In the rows, zero is written as 128.
The same turns and mirrors carry the whole set onto itself and the rows of a family onto each other. Which other rows belong to the same family as each row named below? List them in the order they appear above.
These 40 rows form 5 families of 8 rows each.
j284: [122  94 104 134 121 133 152 139  97 117 142 100 176 141 114  93 157 126
 142 125 120 118 100 109 125]
j333: [174  93 134 131 112 144 172 165 105 133 118 117 122 174 112 124 137 134
 140 142 108  97  84 137 139]
j384: [133  74 102 131 106 125 155 134  97 135 100 101 161 170 128 121 130 126
 156 150 105 114 103 146 131]
j682: [157 126 109 115 102 152 164 147 106 126 162 118 141 158  88 111 147 104
 121 120 104 124  87 115 133]
j366: [145 103 113 145  96 136 155 159 120 124 111  89 149 140  96 125 135 123
 136 123  94 141 100 141 131]
j117: [146 113 101 121 100 151 161 120 118 115 123 125 162 184  84 113 152 127
 143 150 125 117  94 134 127]
j624: [156 108 120 148 103 155 158 158 123 124 121  97 167 151 112 127 132 109
 154 124 103 134  97 141 113]
j254: [166 105 129 108 114 133 172 161 112 127 118 108 120 169 105 135 118 112
 136 141 111 105  68 137 133]
j473: [142  79 121 127 113 104 155 131 109 136  89 101 154 152 121 121 143 122
 149 147 113 127  85 136 115]
j139: [154 122 114 137  97 147 153 150 126 124 119  88 150 149 100 120 128 120
 156 123  87 133  86 137 126]
j201: [147  89 107 127 127 114 170 166 112 134 149  91 154 156 142 103 142 113
 142 118 100 113  77 132 125]
j248: [120 103  89 107 116 130 157 121 109 127 133 105 179 149 105 104 148 105
 136 118 111 138  90 118 117]
j502: [170 101 118 108 109 139 177 142 117 144 109 123 126 183 102 134 127 113
 134 131  96 111  77 146 127]
j184: [138  86 103  92 124 119 173 129  91 136 130 125 133 169 106  97 149 129
 123 138 115 100  79 112 142]
j872: [160 122 120 105 119 148 173 153 115 125 151 121 140 152  89 105 148 116
 122 114 116 123  74 109 126]
j604: [153 100 115 113 111 153 159 121 105 118 113 124 166 168  69 126 143 133
 143 145 117 107  94 132 116]
j871: [157 119 110 137  94 129 156 163 117 129 120  96 159 144  89 118 136 123
 132 112  97 114 109 143 118]
j447: [169  88 125 130 109 134 182 151  96 142 126 120 117 165 113 133 133 126
 149 133 106  93  81 132 117]
j336: [139  94 103  93 137 128 186 127 102 134 136 123 134 169 120 104 155 139
 130 123 121 109  89 118 132]
j674: [135  75 113 106 137 144 175 121 100 132 129 125 142 180 128 111 148 117
 143 144 120 113  67 112 134]
j109: [138  95 106 127 119 121 169 164 107 143 137  97 133 155 148 102 138 105
 134 113 101 126  83 123 139]
j864: [176 125 111 124 122 146 160 145 112 117 139 128 145 153 105  98 139 124
 127 110  91 107  81 113 130]
j309: [155 102 121 155  99 141 145 150 117 128 112  99 167 157 101 123 133 100
 149 125  94 113  89 134 113]
j320: [147 116 103 115 119 168 176 151 105 126 159 122 146 172  97 106 142 117
 127 109 103 101  90 118 137]
j732: [151 103 104 129 116 139 161 119 102 119 111 109 158 197  77 108 147 132
 145 134 109 128 106 117 128]
j420: [123 108  98 116 127 135 149 125 126 124 124  99 184 162 106  96 155 113
 128 116 109 128  95 118 130]
j901: [127  80 102 118 113 128 172 143  99 150 100 100 151 164 116 116 151 116
 161 151 111 113  98 152 120]
j470: [134  69 113 115 121 124 163 146 102 131  89 104 159 161 128 116 129 134
 157 149 118 122  88 139 129]
j116: [138  74 107  98 129 128 174 139  84 134 133 134 151 174 117 105 152 119
 123 143 132 105  91 116 131]
j148: [166 115 121 121 115 146 157 144 114 110 151 122 152 158 100 110 132 123
 115 110 107 121  78 103 135]
j878: [147 107 118 117 109 155 161 111 108 129 101 132 148 170  77 125 146 125
 135 132 115 108  98 120 124]
j356: [160 105 134 113 117 143 161 159 103 126 108 125 119 182 113 135 124 120
 149 136 117 103  80 130 128]
j467: [133  92 121 110 117 126 172 175  99 136 134 107 150 130 131 100 143 101
 130 124 101 113  82 121 139]
j842: [132  89  90 122 111 133 169 131 106 133 144  95 181 140 104  91 154 118
 128 126 101 136  94 126 129]
j649: [127  91  92 122 108 143 157 132  92 129 135 114 178 153 110  90 159 127
 138 128 111 140 107 118 126]
j166: [142  93 119 113 117 133 170 161 113 141 139 112 143 127 141 119 136 107
 132 121 108 100  71 137 125]
j241: [158 104  99 122 106 151 155 117 108 122 120 114 151 189  85 125 131 137
 146 147 121 131  94 133 123]
j466: [116  71 114 121 113 124 170 132 109 149 110  95 156 174 115 130 149 115
 150 141 126 113  96 140 117]
j733: [146  94 108  88 126 140 173 135  86 132 141 135 149 177 119 101 141 115
 138 148 128 104  77 116 132]
j651: [146  82 121 116 126 122 169 169  93 144 130  96 139 137 133 111 128 112
 134 113  94 120  82 120 131]

The rest of the family of j366: j682, j254, j470, j467, j649, j241, j733
The rest of the family of j356: j384, j117, j139, j872, j116, j842, j651
The rest of the family of j336: j201, j447, j864, j309, j420, j878, j466

The same turns and mirrors carry the whole set onto itself and the rows of a family onto each other. Which other rows belong to the same family as each row named below? List them in the order they appear above.
These 40 rows form 10 families of 4 rows each.
j59: [144 131 157 133 134 164 115 106 118 173 137 120 123 113 156 105  99 130
 130 144 107 138 119 112 135 137 127 124]
j542: [128 125 133 111 104 107 124 103 111 139 128 124 122 135 135 102 112 106
 111 143 117 126 135 132 120 134 135 134]
j724: [133 136 155 137 125 150 123  99 119 170 150 125 124 128 153 112  88 131
 135 149 106 128 131 108 130 127 120 128]
j303: [137 123 135 126 127 161 124  95 116 157 140 135 128 110 149 112  93 118
 133 140 108 127 124  98 124 122 116 126]
j45: [130 120 134 107 105 111 105 111 113 150 130 117 123 141 128 105  94 124
 131 137 115 131 125 123 125 134 140 136]
j590: [139 137 151 148 124 142 124 150 128 108 142 125 146 116 137 113 154 143
 126 119 130 119 142 130 123 138 119 120]
j409: [125 132 134 104 102 123 121 118 117 139 138 112 137 134 120 109 111 104
 129 132 119 130 138 123 117 137 161 141]
j24: [128 155 153 123 164 133 126 127 157 134 157 104 128 107 142 119 135 148
 123 115 137 130 116 131 114 120 127 139]
j762: [130 131 144 124 135 167 131 101 128 164 148 128 142 116 143 108 111 127
 129 157 103 127 114 101 142 139 121 143]
j934: [133 135 161 119 152 130 128 114 141 150 170 106 120 111 148 127 148 134
 124 111 142 142 115 131 120 118 117 132]
j811: [123 111 133 110  98 112 116 108 120 146 140 130 125 135 134 111 110 119
 129 130 117 113 129 121 117 126 139 149]
j938: [124 133 152 140 139 145 115 148 127 111 134 128 142 123 132 117 152 140
 116 128 131 125 127 126 126 162 131 118]
j376: [138 148 162 117 153 139 121 128 152 139 170 113 133 100 140 128 148 127
 130 116 130 137 123 129 124 113 137 143]
j737: [123 156 155 114 156 126 130 112 149 140 156 122 133 112 146 129 142 133
 111 121 116 142 113 130 131 110 113 144]
j699: [143 114 124 117 102 115 111 108 117 143 129 128 123 129 138 109 110 100
 122 141 123 119 130 127 121 134 142 139]
j244: [140 130 160 124 132 156 127 101 122 149 139 115 140 115 151 110  96 126
 128 157 104 132 135  95 137 131 116 122]
j866: [136 143 161 118 157 134 129 129 145 131 168 104 124  97 152 120 152 135
 117 122 132 130 125 126 127 113 121 134]
j85: [132 137 164 121 157 125 114 126 162 142 159 105 132 108 153 131 145 143
 125 125 130 134 124 143 122 125 125 135]
j812: [143 148 140 138 131 145 111 145 143 110 129 131 161 123 134 119 141 129
 130 130 139 121 137 126 130 148 114 127]
j832: [138 135 147 141 135 140 121 156 130 119 136 134 142 125 125  98 135 134
 124 115 141 118 131 134 121 155 112 117]
j54: [137 125 136 122 109 109 116 109 119 142 140 119 116 149 132  92 101 114
 131 143 118 115 142 124 119 126 142 142]
j469: [132 133 147 124 133 164 117 104 124 176 139 129 136 121 148  95  98 114
 130 136 113 128 132 102 132 121 109 132]
j170: [140 132 148 127 122 169 124 101 138 168 136 126 137 116 145 109  86 120
 131 139 105 128 116 110 132 131 130 123]
j870: [137 119 121 117 113 109 123 104 132 133 130 115 135 141 121 116 110 111
 130 142 107 126 133 124 118 125 145 138]
j348: [126 138 148 131 135 146 115 157 125 111 126 127 160 139 140 110 140 121
 118 120 135 138 137 117 117 143 118 121]
j399: [131 156 162 108 140 127 127 119 148 132 170 100 136 115 154 132 141 141
 125 129 135 135 122 126 121 111 118 144]
j672: [129 137 154 113 162 134 130 118 157 133 153 117 127 110 157 125 146 131
 125 115 139 141 116 130 111 118 123 139]
j781: [133 138 140 133 133 148 116 147 128 111 132 114 139 115 129 114 160 140
 122 119 146 132 129 118 133 148 115 118]
j902: [117 143 158 127 153 127 136 118 145 138 160 107 139  97 153 122 145 141
 119 117 128 138 112 132 116 116 138 136]
j794: [127 139 147 145 136 152 122 151 138 115 123 120 142 120 134 102 144 145
 110 121 136 121 137 127 136 143 118 123]
j56: [147 123 141 132 121 158 124  95 131 170 140 123 126 118 155 118 100 115
 125 151 115 132 133 110 139 129 119 118]
j559: [133 151 150 138 132 137 118 145 123 115 137 122 150 130 132 108 147 146
 117 111 130 127 132 126 133 155 113 112]
j69: [133 136 146 144 138 139 118 153 145 123 127 119 149 130 124 118 146 143
 126 118 136 126 138 139 124 147 120 120]
j692: [120 146 143 123 162 133 119 125 151 135 159  95 119 115 149 125 151 132
 116 116 131 136 128 130 123 113 132 132]
j8: [128 138 148 134 123 146 118 158 136 127 140 118 154 123 126 107 151 145
 122 130 130 124 135 134 121 154 112 131]
j586: [136 129 150 139 140 156 124 100 120 166 140 131 134 136 158 114  93 119
 127 148 111 137 124 102 129 123 129 121]
j437: [132 126 143 127 125 154 111 108 120 169 149 136 136 115 155 118  90 122
 137 138 110 128 131 100 139 138 125 120]
j422: [135 128 121 104 103 121 113 120 120 150 141 127 114 149 123 109 109 112
 118 130 117 133 136 123 125 129 138 141]
j741: [132 120 126 109 104 119 115 107 108 136 144 115 115 138 129  96 116 113
 134 140 112 131 136 121 121 140 140 149]
j807: [136 121 122 119 103 121 121 115 114 140 131 121 110 134 131 102 117 113
 128 133 111 121 129 135 103 132 146 138]

The rest of the family of j24: j303, j45, j781
The rest of the family of j542: j376, j8, j586
The rest of the family of j811: j794, j692, j437
The rest of the family of j422: j938, j469, j902
The rest of the family of j244: j812, j870, j399
The rest of the family of j724: j699, j866, j69
The rest of the family of j590: j85, j54, j56

The same turns and mirrors carry the whole set onto itself and the rows of a family onto each other. Which other rows belong to the same family as each row named below? List them in the order they appear above.
These 18 rows form 3 families of 6 rows each.
j478: [129 117 124 118 140 123 124 101 118 150 131 134 141 142 146 109 117 113
 111 104 119 124 114 131 131]
j965: [135 126  98 141 121 117 136 119 131 130 125 134 105 134 145 114 121 131
 114 135 141  98 144 157 111]
j275: [149 110 135 146 118 114 145 118 145 121 135 121 110 108 144 147 103 115
 130 136 121 126 138 112 145]
j205: [120 143 129 125 155 147 134 134 113 144 127 125 134 145 141 113 105 132
 136 104 109 129 135 124 133]
j826: [155 126 146 134 123 117 122 127 132 135 108 122 141 135 127 138 112 127
 140 158 131 142 147 105 139]
j748: [118 112 126 124 126 116 132 103 116 142 137 120 145 129 149 101 109 125
 122 108 115 153 119 133 125]
j50: [131 112 115 116 124 124 123 120 136 144 142 136 135 139 144 110 110 114
 105 106 125 139 104 124 121]
j955: [140 123 103 149 131 124 128 102 133 134 124 146 107 126 147 116 139 139
 118 124 148 113 132 154 115]
j38: [146 116 130 138 109 118 130 114 131 123 136 135 114 113 127 149 112  92
 128 140 131 118 127 137 136]
j145: [122 137 137 131 146 149 128 137 124 145 109 147 122 131 140 111 124 150
 139 108 107 148 128 135 130]
j353: [162 108 131 132 118 113 128 119 141 133 131 128 127 116 147 154 102 106
 132 143 138 124 124 126 133]
j792: [136 127 147 127 110 120 136 138 151 131 108 127 126 120 131 141 109 129
 150 146 128 152 147 108 132]
j311: [116 124 118 123 121 140 136 136 126 142 121 137 100 130 127 125 140 125
 156 150 133 136 166 150 122]
j815: [132 110 107 134 123 125 146 144 121 152 127 121 104 140 142 115 134 145
 145 150 131 120 164 147 123]
j522: [128 128  96 150 138 120 128 106 137 120 132 125 111 132 146 108 132 131
 121 138 135 118 163 143 107]
j900: [115 122 117 134 124 133 139 135 138 138 117 133  99 132 135 109 145 140
 142 146 112 120 172 143 121]
j339: [139 123 139 129 120 118 124 148 151 139 108 137 125 140 121 135 123 116
 139 138 123 155 144  97 135]
j391: [115 133 136 127 152 139 126 129 129 149 118 131 141 135 142 113 127 128
 148 101 104 154 138 127 123]

The rest of the family of j38: j50, j955, j145, j311, j339
The rest of the family of j748: j275, j205, j826, j815, j522

The same turns and mirrors carry the whole set onto itself and the rows of a family onto each other. Which other rows belong to the same family as each row named below? List them in the order they appear above.
These 32 rows form 4 families of 8 rows each.
j693: [118 107 132 134 136 145 123 113 131 126 106 102]
j198: [138 116 133 134 141 155 131 132 132 140 135 101]
j829: [137 137 130 131 135 129 129 115 104 138  95 137]
j680: [106 112 138 127 135 125 120 121 127 110 125 105]
j778: [155 137 121 111 122 135 148 138 122 147 137 125]
j246: [162 121 121 120 124 137 111 103 131 127 125 131]
j229: [123 135 127 104 117 103 139 128 117 116 126 129]
j697: [137 109 125 135 112 134 123 120 152 129 149 112]
j362: [144 138 118 118 119 139 142 151 107 139 133 131]
j696: [124 117 123 156 116 128 123 123 154 119 133 119]
j924: [150 134 125 124 132 137 141 115 116 148 101 141]
j243: [115 113 122 118 126 134 114 122 133 110 116  99]
j861: [113 137 124 143 112 118 151 127 120 127 116 144]
j328: [130 123 131 101 112 103 118 125 122 119 126 123]
j833: [114 112 125 148 110 129 119 116 140 116 143 131]
j233: [108 129 132 155 112 126 146 135 122 133 116 133]
j806: [148 142 121 120 111 125 141 142 118 138 151 127]
j880: [100 132 138 148 115 122 140 138 131 129 130 124]
j908: [119 112 141 124 139 134 123 121 127 114 105 100]
j585: [133 113 123 144 100 136 127 124 149 122 146 128]
j780: [112 137 135 146 119 112 134 136 132 126 106 141]
j538: [141 117 115 132 140 158 131 134 116 133 122 101]
j62: [155 135 129 128 135 120 128 128 115 140 105 148]
j721: [165 116 117 140 132 136 115 115 138 133 133 126]
j543: [114 124 133 109 111 110 112 115 125 118 122 129]
j440: [131 141 136 127 139 123 142 127 103 132 103 137]
j566: [168 119 124 112 137 135 123 109 125 132 122 125]
j70: [146 125 121 144 131 158 152 131 120 141 130 117]
j993: [144 141 121 117 106 124 141 133 114 133 146 145]
j361: [137 131 129 142 137 156 146 139 123 133 129 103]
j129: [151 109 125 130 129 148 108 106 138 138 128 126]
j150: [117 134 125 104 105 116 126 141 124 117 126 129]

The rest of the family of j129: j198, j680, j778, j229, j924, j861, j833
The rest of the family of j243: j362, j696, j780, j538, j62, j721, j150
The rest of the family of j440: j693, j697, j880, j543, j566, j70, j993

